In the data rows, 128 means zero.
Every row has a hidden score from 0 to 20. What is each row's score? 10 is about the middle. The score is a weighted sum of the row's numbers plus the product of two more (or one squared), each taken from its middle value.
array([148, 153, 175, 141, 144, 143, 134, 158, 133, 139, 112, 126, 098, 082, 139, 097, 112, 153,
       136, 143, 083, 134, 116, 078]): 12
array([066, 047, 098, 163, 143, 145, 130, 119, 123, 109, 114, 125, 115, 110, 110, 115, 137, 113,
       170, 140, 152, 135, 144, 138]): 11
array([156, 160, 200, 121, 158, 113, 130, 168, 132, 113, 132, 120, 124, 141, 116, 158, 127, 120,
       171, 161, 136, 169, 134, 128]): 5
array([128, 091, 122, 127, 172, 145, 145, 130, 125, 118, 138, 129, 114, 146, 100, 128, 176, 108,
       125, 093, 105, 101, 097, 127]): 11
array([153, 152, 149, 114, 158, 153, 148, 163, 172, 161, 127, 142, 135, 148, 143, 142, 138, 120,
       144, 134, 135, 156, 111, 100]): 11
array([121, 133, 107, 112, 113, 136, 128, 101, 140, 167, 143, 158, 121, 151, 133, 122, 082, 150,
       107, 121, 162, 078, 122, 151]): 10
array([140, 117, 121, 095, 133, 095, 117, 121, 108, 097, 078, 062, 079, 099, 120, 090, 106, 084,
       107, 069, 097, 123, 089, 071]): 14
array([094, 081, 088, 145, 159, 126, 093, 130, 092, 090, 112, 108, 111, 112, 083, 109, 152, 103,
       110, 114, 104, 116, 105, 108]): 13
array([174, 152, 191, 150, 166, 160, 157, 157, 116, 130, 128, 109, 149, 133, 144, 144, 109, 127,
       129, 135, 134, 158, 127, 087]): 4
array([105, 075, 092, 122, 132, 187, 171, 148, 150, 116, 126, 162, 149, 139, 115, 149, 195, 121,
       135, 131, 087, 126, 121, 119]): 16
array([100, 125, 139, 096, 127, 137, 123, 094, 068, 101, 097, 055, 094, 093, 093, 084, 083, 050,
       084, 068, 138, 140, 108, 117]): 4
array([164, 178, 120, 130, 148, 119, 119, 116, 147, 096, 114, 102, 134, 107, 116, 100, 102, 109,
       144, 159, 115, 125, 127, 084]): 8
array([152, 136, 131, 123, 126, 115, 129, 129, 096, 088, 089, 104, 102, 102, 115, 140, 098, 095,
       103, 133, 141, 141, 074, 078]): 5
array([160, 152, 145, 157, 173, 126, 094, 153, 126, 148, 147, 159, 151, 149, 127, 170, 155, 166,
       153, 143, 148, 160, 103, 107]): 16
array([099, 080, 063, 106, 136, 129, 137, 133, 118, 134, 119, 161, 121, 126, 106, 114, 202, 117,
       110, 103, 092, 113, 113, 125]): 13
array([131, 136, 150, 115, 128, 141, 097, 128, 129, 107, 130, 110, 121, 105, 102, 088, 099, 112,
       110, 116, 107, 136, 073, 080]): 7
array([137, 145, 112, 143, 097, 113, 123, 103, 133, 144, 163, 148, 148, 145, 166, 183, 149, 195,
       128, 149, 166, 138, 136, 162]): 8
array([119, 150, 074, 108, 074, 089, 088, 073, 106, 137, 128, 116, 103, 121, 137, 058, 079, 091,
       059, 105, 108, 073, 102, 144]): 12
array([143, 145, 122, 126, 160, 142, 164, 160, 135, 147, 127, 133, 141, 145, 101, 131, 117, 134,
       148, 128, 131, 130, 086, 084]): 8
array([120, 122, 162, 141, 151, 143, 105, 146, 125, 140, 124, 083, 139, 106, 129, 118, 118, 101,
       128, 116, 124, 123, 099, 069]): 11
array([127, 128, 156, 133, 148, 119, 106, 121, 126, 105, 100, 145, 149, 118, 141, 140, 167, 148,
       181, 166, 190, 189, 165, 125]): 7
array([192, 152, 152, 148, 177, 149, 155, 186, 166, 155, 139, 152, 154, 164, 127, 184, 168, 147,
       171, 162, 139, 159, 162, 115]): 7
array([172, 145, 164, 152, 129, 113, 115, 191, 175, 161, 189, 155, 175, 146, 165, 152, 165, 146,
       162, 153, 148, 200, 159, 113]): 4
array([108, 106, 140, 119, 125, 099, 104, 144, 104, 128, 103, 075, 110, 172, 130, 184, 160, 170,
       200, 173, 178, 146, 142, 127]): 6
array([137, 135, 138, 118, 133, 117, 131, 143, 115, 126, 095, 113, 111, 078, 096, 093, 067, 079,
       107, 086, 134, 128, 077, 058]): 5
array([135, 161, 132, 179, 116, 156, 156, 144, 147, 176, 165, 150, 147, 184, 165, 110, 141, 149,
       099, 115, 140, 114, 132, 146]): 12
array([131, 140, 133, 137, 158, 146, 152, 180, 184, 152, 145, 125, 159, 147, 140, 141, 139, 139,
       162, 137, 151, 184, 137, 125]): 15
array([113, 113, 126, 138, 139, 085, 127, 087, 079, 096, 077, 066, 098, 115, 122, 112, 102, 122,
       172, 157, 152, 194, 145, 134]): 3
array([135, 112, 153, 098, 140, 103, 096, 146, 116, 100, 103, 089, 114, 084, 083, 126, 087, 112,
       096, 147, 134, 101, 132, 100]): 7
array([100, 152, 094, 127, 063, 138, 142, 100, 110, 147, 142, 138, 112, 154, 158, 113, 117, 124,
       102, 094, 120, 061, 109, 138]): 18
array([134, 119, 123, 106, 079, 131, 122, 061, 086, 140, 150, 112, 141, 144, 150, 135, 112, 162,
       122, 138, 109, 092, 173, 173]): 8
array([118, 125, 118, 112, 131, 126, 095, 114, 095, 089, 100, 103, 090, 100, 101, 106, 132, 129,
       174, 138, 128, 165, 128, 119]): 6
array([163, 169, 168, 179, 125, 135, 158, 139, 178, 202, 184, 202, 153, 170, 185, 169, 117, 173,
       105, 143, 195, 140, 161, 181]): 9
array([111, 151, 123, 118, 104, 113, 133, 115, 176, 162, 168, 191, 143, 162, 155, 116, 128, 140,
       115, 124, 120, 095, 122, 152]): 19
array([113, 113, 079, 100, 070, 082, 101, 069, 103, 117, 131, 148, 174, 174, 175, 154, 129, 167,
       112, 155, 147, 107, 130, 160]): 9
array([121, 127, 108, 090, 109, 110, 126, 095, 109, 126, 088, 077, 097, 092, 083, 093, 100, 088,
       159, 134, 119, 142, 123, 120]): 9
array([140, 141, 151, 137, 159, 131, 105, 146, 129, 147, 119, 122, 105, 131, 108, 124, 109, 121,
       125, 114, 102, 125, 111, 113]): 11
array([127, 157, 081, 146, 095, 113, 111, 107, 087, 127, 141, 125, 104, 119, 148, 117, 079, 123,
       102, 101, 120, 075, 130, 143]): 11
array([121, 167, 134, 118, 157, 119, 118, 155, 127, 123, 101, 102, 133, 159, 130, 134, 122, 115,
       101, 102, 107, 152, 115, 126]): 11
array([084, 128, 074, 095, 060, 119, 099, 092, 087, 096, 105, 089, 089, 106, 107, 106, 087, 139,
       080, 099, 132, 090, 130, 141]): 8
array([163, 143, 169, 148, 176, 161, 168, 165, 151, 162, 141, 129, 141, 149, 145, 142, 120, 132,
       132, 142, 150, 142, 111, 107]): 5
array([119, 147, 127, 119, 116, 122, 160, 112, 144, 148, 153, 136, 146, 151, 168, 161, 109, 163,
       078, 107, 123, 116, 145, 161]): 15
array([146, 098, 123, 161, 174, 175, 157, 134, 150, 130, 134, 170, 163, 129, 109, 134, 175, 134,
       120, 122, 125, 132, 127, 132]): 11
array([132, 146, 118, 134, 102, 095, 142, 109, 108, 140, 157, 134, 117, 143, 174, 111, 123, 123,
       096, 092, 112, 075, 110, 151]): 12
array([109, 140, 131, 109, 111, 123, 136, 124, 089, 103, 082, 080, 115, 099, 104, 095, 085, 086,
       124, 099, 130, 124, 100, 089]): 7
array([112, 116, 128, 119, 120, 105, 156, 173, 154, 175, 107, 137, 146, 149, 145, 167, 126, 140,
       166, 170, 138, 174, 158, 117]): 11
array([147, 083, 108, 155, 170, 129, 120, 119, 114, 113, 117, 128, 123, 134, 093, 113, 165, 092,
       158, 142, 131, 122, 118, 142]): 13
array([116, 147, 072, 131, 057, 098, 103, 091, 070, 135, 135, 118, 117, 108, 149, 130, 147, 168,
       094, 145, 130, 127, 179, 165]): 14
array([153, 131, 150, 114, 140, 135, 138, 155, 128, 127, 124, 106, 143, 122, 109, 141, 127, 095,
       147, 099, 123, 123, 086, 099]): 8
array([165, 177, 189, 173, 160, 144, 169, 190, 183, 147, 164, 138, 177, 152, 146, 147, 161, 167,
       166, 161, 145, 171, 163, 112]): 7
array([123, 102, 132, 112, 120, 117, 134, 118, 080, 122, 100, 084, 103, 091, 102, 118, 095, 106,
       107, 112, 105, 084, 089, 074]): 9
array([107, 099, 096, 124, 163, 131, 134, 141, 162, 077, 137, 135, 114, 112, 098, 102, 152, 085,
       114, 108, 100, 094, 140, 096]): 16
array([116, 137, 105, 115, 072, 089, 106, 061, 113, 098, 106, 135, 093, 107, 137, 128, 121, 161,
       103, 151, 115, 119, 147, 180]): 11
array([161, 155, 165, 144, 140, 170, 128, 151, 132, 131, 127, 093, 138, 108, 116, 143, 131, 103,
       106, 122, 127, 122, 127, 097]): 11
array([096, 053, 091, 121, 124, 140, 076, 110, 086, 092, 079, 072, 093, 075, 053, 052, 098, 079,
       112, 077, 069, 089, 126, 125]): 10
array([109, 123, 101, 118, 077, 116, 133, 096, 103, 135, 132, 118, 101, 119, 147, 110, 097, 129,
       088, 100, 134, 086, 122, 164]): 10
array([140, 163, 096, 106, 104, 146, 112, 128, 136, 103, 162, 143, 100, 123, 155, 115, 097, 154,
       089, 088, 135, 097, 131, 171]): 11
array([118, 122, 156, 112, 140, 125, 108, 125, 110, 119, 095, 078, 110, 085, 103, 108, 112, 100,
       124, 136, 089, 154, 147, 099]): 8
array([122, 096, 125, 131, 134, 176, 120, 125, 145, 109, 112, 139, 128, 130, 105, 150, 133, 131,
       119, 106, 135, 145, 097, 129]): 11
array([099, 074, 093, 141, 130, 116, 112, 072, 100, 106, 087, 110, 077, 085, 077, 062, 147, 099,
       084, 090, 071, 088, 057, 101]): 15
array([104, 085, 101, 151, 150, 130, 112, 124, 131, 106, 122, 152, 128, 100, 083, 082, 165, 116,
       115, 072, 094, 119, 099, 114]): 12
array([138, 142, 133, 119, 125, 128, 132, 133, 140, 127, 150, 148, 179, 173, 164, 145, 166, 172,
       160, 132, 136, 181, 129, 106]): 9
array([096, 160, 137, 088, 104, 117, 119, 147, 187, 162, 143, 154, 172, 160, 152, 194, 151, 158,
       185, 193, 171, 170, 116, 111]): 17
array([120, 122, 080, 108, 071, 090, 089, 097, 108, 105, 099, 086, 087, 100, 120, 073, 059, 114,
       036, 085, 097, 034, 108, 152]): 9
array([113, 118, 132, 112, 121, 099, 110, 106, 106, 083, 111, 090, 103, 058, 111, 122, 093, 084,
       116, 084, 088, 133, 123, 079]): 9
array([139, 139, 157, 100, 154, 125, 127, 126, 144, 125, 139, 124, 121, 116, 093, 147, 107, 103,
       116, 091, 120, 111, 070, 078]): 10
array([134, 164, 125, 111, 075, 107, 122, 079, 116, 119, 146, 144, 122, 143, 172, 109, 105, 145,
       078, 126, 116, 071, 130, 130]): 9
array([124, 113, 112, 132, 101, 111, 088, 090, 087, 110, 142, 130, 086, 121, 138, 086, 072, 136,
       060, 087, 105, 059, 099, 118]): 8
array([162, 165, 166, 124, 161, 143, 114, 166, 132, 145, 139, 111, 170, 159, 123, 164, 160, 159,
       162, 128, 145, 167, 139, 105]): 5
array([119, 139, 169, 131, 201, 158, 171, 193, 177, 177, 181, 164, 184, 133, 163, 169, 169, 160,
       159, 181, 180, 159, 126, 136]): 9
array([106, 081, 120, 129, 155, 157, 150, 121, 138, 086, 100, 143, 128, 097, 099, 145, 162, 124,
       153, 118, 114, 116, 115, 135]): 13
array([119, 154, 140, 113, 103, 135, 149, 123, 148, 141, 149, 142, 098, 126, 158, 132, 102, 147,
       090, 138, 146, 078, 141, 151]): 9
array([087, 147, 112, 098, 149, 118, 097, 133, 121, 079, 092, 081, 099, 112, 089, 122, 072, 087,
       121, 090, 105, 098, 078, 112]): 17
array([103, 131, 085, 118, 067, 114, 084, 076, 078, 103, 146, 108, 089, 134, 129, 086, 083, 108,
       054, 094, 081, 128, 148, 179]): 8
array([150, 175, 190, 169, 169, 148, 147, 155, 190, 184, 162, 167, 173, 158, 146, 177, 149, 158,
       205, 169, 148, 192, 145, 127]): 14
array([094, 081, 066, 132, 123, 116, 069, 077, 067, 061, 085, 084, 067, 054, 059, 062, 121, 069,
       079, 082, 081, 089, 094, 122]): 14
array([063, 085, 090, 090, 136, 115, 083, 071, 098, 051, 086, 119, 113, 072, 070, 048, 092, 071,
       052, 089, 092, 072, 080, 145]): 12
array([153, 169, 119, 149, 087, 102, 120, 097, 106, 145, 148, 166, 138, 167, 146, 117, 096, 139,
       093, 107, 100, 087, 114, 129]): 14
array([128, 150, 139, 092, 132, 136, 109, 133, 129, 120, 098, 108, 103, 099, 099, 095, 107, 097,
       118, 103, 120, 119, 065, 080]): 9
array([154, 173, 164, 167, 112, 169, 204, 154, 183, 178, 198, 168, 184, 204, 192, 163, 140, 190,
       120, 165, 157, 119, 180, 191]): 10
array([172, 169, 153, 130, 149, 130, 139, 158, 127, 153, 151, 122, 119, 115, 100, 176, 131, 105,
       154, 119, 117, 148, 112, 085]): 8
array([116, 125, 112, 113, 056, 081, 145, 102, 114, 135, 134, 162, 103, 149, 133, 142, 086, 144,
       100, 114, 139, 121, 144, 174]): 13
array([162, 131, 141, 127, 141, 133, 105, 134, 120, 097, 090, 083, 126, 116, 115, 140, 098, 097,
       145, 085, 140, 164, 117, 095]): 8
array([150, 136, 120, 118, 093, 140, 120, 104, 138, 132, 158, 159, 089, 131, 154, 112, 079, 131,
       089, 108, 112, 065, 107, 159]): 10
array([140, 153, 173, 150, 168, 147, 146, 149, 151, 156, 137, 164, 165, 185, 134, 184, 161, 157,
       189, 170, 138, 173, 171, 116]): 11
array([089, 146, 136, 090, 086, 078, 138, 068, 094, 111, 132, 205, 158, 190, 179, 159, 103, 177,
       139, 152, 172, 134, 173, 171]): 8
array([085, 074, 093, 116, 123, 115, 106, 110, 117, 086, 105, 158, 104, 101, 082, 081, 138, 122,
       107, 116, 081, 091, 102, 124]): 13
array([116, 096, 117, 154, 167, 165, 143, 147, 119, 080, 128, 125, 108, 103, 081, 123, 138, 102,
       131, 100, 100, 119, 082, 109]): 10
array([126, 075, 154, 133, 163, 148, 152, 131, 147, 103, 125, 164, 142, 140, 125, 135, 167, 110,
       119, 136, 087, 131, 138, 165]): 10
array([141, 149, 164, 155, 141, 147, 140, 179, 171, 150, 143, 117, 135, 155, 130, 142, 150, 143,
       159, 153, 123, 152, 140, 091]): 10
array([106, 059, 054, 105, 116, 120, 110, 095, 115, 045, 104, 131, 089, 085, 051, 066, 117, 089,
       063, 064, 055, 065, 053, 118]): 13
array([143, 146, 129, 136, 116, 137, 166, 101, 143, 150, 172, 142, 153, 144, 178, 133, 132, 158,
       120, 123, 151, 120, 154, 160]): 9
array([112, 116, 122, 119, 097, 120, 129, 103, 127, 120, 135, 144, 120, 155, 161, 106, 119, 142,
       099, 136, 128, 108, 133, 149]): 9
array([094, 132, 105, 158, 099, 123, 193, 145, 147, 188, 189, 151, 163, 177, 152, 133, 123, 167,
       128, 133, 153, 103, 152, 168]): 13
array([136, 145, 123, 165, 082, 099, 146, 096, 106, 128, 128, 121, 105, 126, 134, 123, 065, 138,
       081, 094, 099, 071, 123, 131]): 11
array([183, 149, 112, 176, 121, 125, 147, 148, 152, 177, 174, 166, 168, 151, 170, 134, 121, 181,
       141, 110, 155, 117, 134, 164]): 7
array([150, 147, 101, 143, 115, 107, 170, 140, 144, 138, 149, 162, 147, 146, 161, 115, 137, 160,
       085, 127, 115, 115, 121, 144]): 8
array([128, 130, 105, 097, 148, 116, 118, 097, 103, 114, 082, 079, 104, 078, 095, 097, 099, 071,
       114, 069, 084, 110, 107, 085]): 11
array([167, 140, 165, 123, 154, 116, 147, 142, 148, 142, 142, 144, 166, 165, 161, 172, 156, 171,
       179, 169, 165, 182, 144, 126]): 3
array([158, 133, 185, 167, 158, 171, 119, 147, 126, 132, 112, 088, 126, 124, 110, 135, 118, 091,
       151, 114, 103, 145, 093, 091]): 12
array([134, 144, 109, 130, 088, 105, 129, 107, 109, 116, 153, 103, 078, 091, 161, 148, 129, 121,
       101, 085, 151, 094, 144, 153]): 12
array([184, 170, 134, 158, 102, 144, 167, 125, 145, 153, 184, 163, 155, 158, 175, 163, 126, 125,
       137, 160, 151, 132, 171, 183]): 9
array([167, 159, 180, 166, 155, 159, 134, 133, 132, 144, 132, 122, 137, 118, 110, 126, 119, 095,
       125, 127, 117, 122, 118, 089]): 18
array([086, 070, 087, 117, 131, 112, 073, 107, 096, 077, 074, 090, 097, 060, 068, 085, 120, 074,
       116, 109, 130, 116, 112, 124]): 10
array([139, 151, 138, 114, 143, 092, 115, 133, 132, 165, 110, 138, 131, 149, 126, 156, 150, 133,
       169, 167, 183, 190, 176, 111]): 6
array([156, 171, 142, 126, 178, 149, 161, 179, 126, 154, 127, 132, 147, 141, 135, 139, 117, 169,
       144, 128, 131, 183, 118, 097]): 2
array([111, 122, 121, 100, 110, 107, 112, 118, 104, 122, 086, 084, 088, 074, 095, 109, 113, 129,
       154, 162, 156, 153, 143, 096]): 6
array([101, 082, 101, 118, 144, 117, 113, 077, 098, 076, 068, 128, 103, 086, 066, 084, 095, 046,
       082, 105, 096, 085, 107, 148]): 14
array([154, 143, 143, 152, 100, 126, 120, 117, 137, 146, 180, 136, 137, 140, 155, 099, 119, 135,
       093, 120, 097, 110, 140, 141]): 9
array([116, 126, 119, 073, 170, 148, 123, 149, 142, 122, 105, 121, 141, 114, 129, 158, 116, 102,
       113, 157, 096, 186, 157, 127]): 6
array([100, 079, 120, 087, 120, 161, 120, 109, 113, 057, 090, 119, 106, 108, 114, 122, 154, 141,
       155, 112, 100, 133, 185, 135]): 11
array([115, 138, 142, 122, 122, 125, 096, 138, 113, 096, 097, 106, 090, 090, 107, 114, 118, 097,
       145, 138, 139, 174, 121, 112]): 8
array([121, 122, 158, 188, 114, 159, 180, 170, 171, 210, 204, 193, 147, 204, 200, 163, 136, 201,
       120, 165, 156, 121, 155, 165]): 11
array([144, 148, 122, 150, 087, 154, 165, 134, 127, 175, 174, 133, 136, 169, 177, 163, 134, 169,
       113, 168, 157, 104, 158, 197]): 10
array([107, 126, 151, 089, 111, 102, 127, 157, 149, 141, 145, 127, 152, 139, 122, 177, 136, 156,
       157, 131, 152, 130, 118, 117]): 11
array([155, 137, 153, 149, 092, 147, 135, 109, 120, 167, 200, 173, 174, 169, 168, 156, 155, 199,
       121, 161, 178, 136, 174, 196]): 12
array([096, 119, 120, 113, 124, 124, 115, 142, 095, 108, 099, 063, 103, 094, 095, 102, 098, 081,
       129, 116, 122, 115, 098, 104]): 8
array([165, 156, 182, 155, 157, 130, 177, 147, 143, 146, 127, 114, 146, 147, 142, 119, 124, 118,
       168, 153, 118, 138, 127, 095]): 8
array([101, 077, 096, 106, 115, 120, 092, 038, 108, 052, 068, 095, 091, 062, 105, 160, 182, 130,
       153, 142, 113, 123, 123, 142]): 13
array([118, 131, 082, 137, 078, 084, 154, 100, 091, 125, 143, 124, 116, 127, 129, 102, 078, 099,
       062, 104, 115, 077, 098, 146]): 9
array([158, 107, 096, 151, 155, 167, 159, 140, 161, 110, 130, 168, 153, 138, 126, 171, 204, 106,
       158, 152, 163, 156, 124, 120]): 11
array([103, 100, 083, 100, 066, 086, 124, 089, 097, 105, 128, 086, 064, 122, 131, 088, 084, 113,
       090, 120, 142, 127, 144, 187]): 10
array([157, 178, 148, 158, 130, 124, 192, 139, 164, 184, 186, 176, 149, 176, 164, 168, 146, 180,
       140, 156, 142, 140, 175, 175]): 11
array([157, 152, 177, 140, 187, 148, 127, 163, 144, 122, 124, 122, 146, 139, 132, 153, 107, 109,
       151, 152, 120, 155, 122, 086]): 7
array([173, 154, 156, 113, 167, 154, 152, 146, 146, 140, 131, 109, 168, 142, 136, 138, 135, 124,
       148, 129, 151, 150, 141, 077]): 3
array([117, 137, 110, 127, 079, 105, 144, 110, 125, 107, 159, 125, 118, 106, 140, 105, 103, 110,
       093, 104, 111, 088, 106, 149]): 13
array([107, 118, 092, 084, 067, 084, 093, 093, 096, 132, 147, 103, 143, 182, 183, 172, 151, 182,
       126, 163, 166, 127, 144, 196]): 6
array([168, 170, 162, 124, 149, 140, 134, 155, 121, 140, 092, 121, 138, 140, 124, 105, 113, 130,
       157, 160, 137, 137, 141, 095]): 12
array([112, 080, 103, 122, 128, 141, 102, 088, 099, 080, 083, 115, 107, 110, 076, 071, 152, 090,
       148, 109, 070, 114, 095, 101]): 13
array([086, 078, 111, 160, 144, 131, 116, 104, 105, 071, 072, 134, 068, 076, 084, 089, 115, 078,
       085, 081, 069, 071, 093, 092]): 16
array([130, 146, 148, 142, 175, 163, 142, 176, 163, 137, 132, 109, 167, 127, 125, 175, 139, 143,
       170, 137, 123, 135, 119, 102]): 11
array([174, 154, 154, 146, 162, 131, 132, 127, 136, 144, 138, 149, 165, 143, 114, 168, 139, 125,
       156, 138, 146, 169, 137, 091]): 8
array([159, 130, 092, 129, 104, 146, 187, 143, 182, 191, 214, 182, 177, 185, 191, 165, 131, 191,
       161, 173, 159, 136, 158, 191]): 12
array([166, 177, 189, 156, 171, 179, 163, 188, 187, 167, 147, 145, 194, 147, 150, 203, 178, 154,
       177, 169, 168, 185, 166, 137]): 10
array([129, 119, 166, 145, 152, 157, 143, 145, 139, 107, 137, 139, 120, 142, 122, 117, 140, 115,
       134, 100, 091, 091, 099, 104]): 12
array([178, 161, 138, 164, 119, 171, 166, 162, 153, 180, 172, 187, 176, 191, 170, 173, 163, 185,
       133, 152, 186, 123, 176, 157]): 9
array([131, 079, 119, 141, 135, 158, 111, 074, 126, 100, 124, 121, 120, 118, 097, 098, 169, 072,
       094, 108, 084, 126, 089, 103]): 12
array([113, 095, 108, 148, 145, 135, 132, 118, 124, 085, 106, 137, 124, 098, 097, 122, 165, 137,
       121, 118, 102, 113, 105, 119]): 12
array([084, 039, 076, 084, 133, 126, 100, 072, 088, 097, 100, 142, 091, 102, 097, 146, 190, 116,
       137, 152, 126, 145, 140, 145]): 9
array([165, 158, 149, 138, 117, 142, 177, 128, 130, 150, 160, 153, 164, 168, 177, 116, 169, 174,
       124, 173, 154, 122, 156, 157]): 9
array([154, 172, 210, 153, 175, 161, 155, 164, 160, 169, 170, 136, 177, 132, 122, 171, 150, 159,
       168, 160, 137, 139, 123, 111]): 17
array([130, 117, 134, 137, 167, 168, 166, 171, 150, 120, 136, 177, 168, 125, 139, 111, 207, 151,
       129, 138, 142, 135, 138, 149]): 9
array([108, 128, 117, 098, 138, 119, 113, 095, 078, 120, 117, 141, 176, 153, 163, 153, 158, 130,
       184, 181, 196, 192, 145, 119]): 9
array([139, 121, 142, 102, 085, 111, 136, 102, 100, 134, 150, 125, 123, 123, 144, 088, 101, 121,
       083, 104, 121, 088, 135, 153]): 4
array([117, 124, 100, 091, 091, 096, 121, 098, 111, 125, 121, 132, 098, 131, 150, 206, 151, 209,
       133, 142, 170, 156, 175, 186]): 9
array([163, 146, 171, 157, 142, 135, 127, 168, 144, 132, 119, 114, 135, 118, 121, 130, 153, 118,
       153, 118, 129, 126, 111, 105]): 11
array([146, 179, 158, 164, 107, 151, 159, 144, 148, 155, 164, 192, 133, 175, 175, 130, 149, 164,
       112, 127, 166, 124, 144, 188]): 11
array([144, 143, 189, 175, 167, 141, 133, 184, 157, 155, 133, 143, 139, 124, 131, 164, 144, 123,
       152, 166, 156, 147, 129, 112]): 18
array([118, 140, 099, 124, 092, 128, 120, 077, 099, 113, 123, 126, 106, 143, 167, 133, 121, 159,
       124, 140, 144, 134, 153, 168]): 8
array([147, 158, 158, 109, 169, 147, 155, 194, 160, 170, 129, 121, 122, 113, 136, 134, 136, 094,
       134, 143, 128, 171, 136, 093]): 6
array([142, 160, 144, 167, 195, 153, 151, 185, 162, 181, 162, 178, 183, 166, 149, 168, 175, 135,
       174, 148, 155, 172, 125, 117]): 14
array([122, 128, 132, 122, 084, 075, 143, 120, 130, 173, 164, 148, 128, 160, 136, 110, 137, 126,
       087, 127, 135, 106, 138, 143]): 9
array([127, 107, 142, 102, 122, 108, 100, 117, 115, 118, 084, 103, 118, 103, 116, 117, 110, 104,
       173, 118, 178, 164, 158, 124]): 5
array([122, 155, 178, 126, 135, 143, 122, 158, 144, 141, 097, 132, 162, 116, 132, 142, 134, 109,
       115, 081, 103, 113, 098, 097]): 15
array([122, 105, 121, 138, 142, 162, 129, 122, 127, 102, 114, 156, 117, 132, 097, 121, 163, 126,
       162, 120, 097, 118, 124, 125]): 13
array([143, 153, 138, 150, 120, 145, 148, 148, 157, 143, 170, 150, 135, 151, 169, 120, 142, 137,
       090, 111, 114, 111, 139, 174]): 11
array([166, 134, 165, 132, 168, 143, 165, 167, 141, 130, 105, 106, 095, 134, 116, 099, 106, 145,
       136, 136, 099, 148, 100, 091]): 3
array([101, 106, 139, 098, 149, 114, 103, 156, 090, 115, 104, 089, 120, 095, 075, 119, 085, 075,
       121, 087, 096, 122, 064, 071]): 7
array([109, 129, 136, 115, 114, 085, 093, 113, 080, 108, 084, 067, 112, 055, 083, 090, 102, 070,
       096, 078, 068, 099, 065, 101]): 15
array([094, 114, 100, 115, 062, 107, 109, 100, 115, 125, 121, 120, 119, 124, 127, 095, 073, 126,
       074, 129, 133, 073, 131, 135]): 10
array([136, 163, 174, 114, 124, 155, 109, 160, 142, 129, 148, 104, 119, 135, 114, 136, 125, 133,
       127, 123, 151, 145, 102, 110]): 6
array([069, 054, 080, 107, 146, 119, 101, 097, 112, 080, 090, 171, 130, 136, 114, 147, 170, 127,
       145, 151, 123, 138, 142, 144]): 12
array([141, 130, 127, 081, 133, 102, 100, 108, 093, 109, 103, 057, 073, 079, 090, 094, 077, 103,
       119, 092, 086, 117, 082, 092]): 4
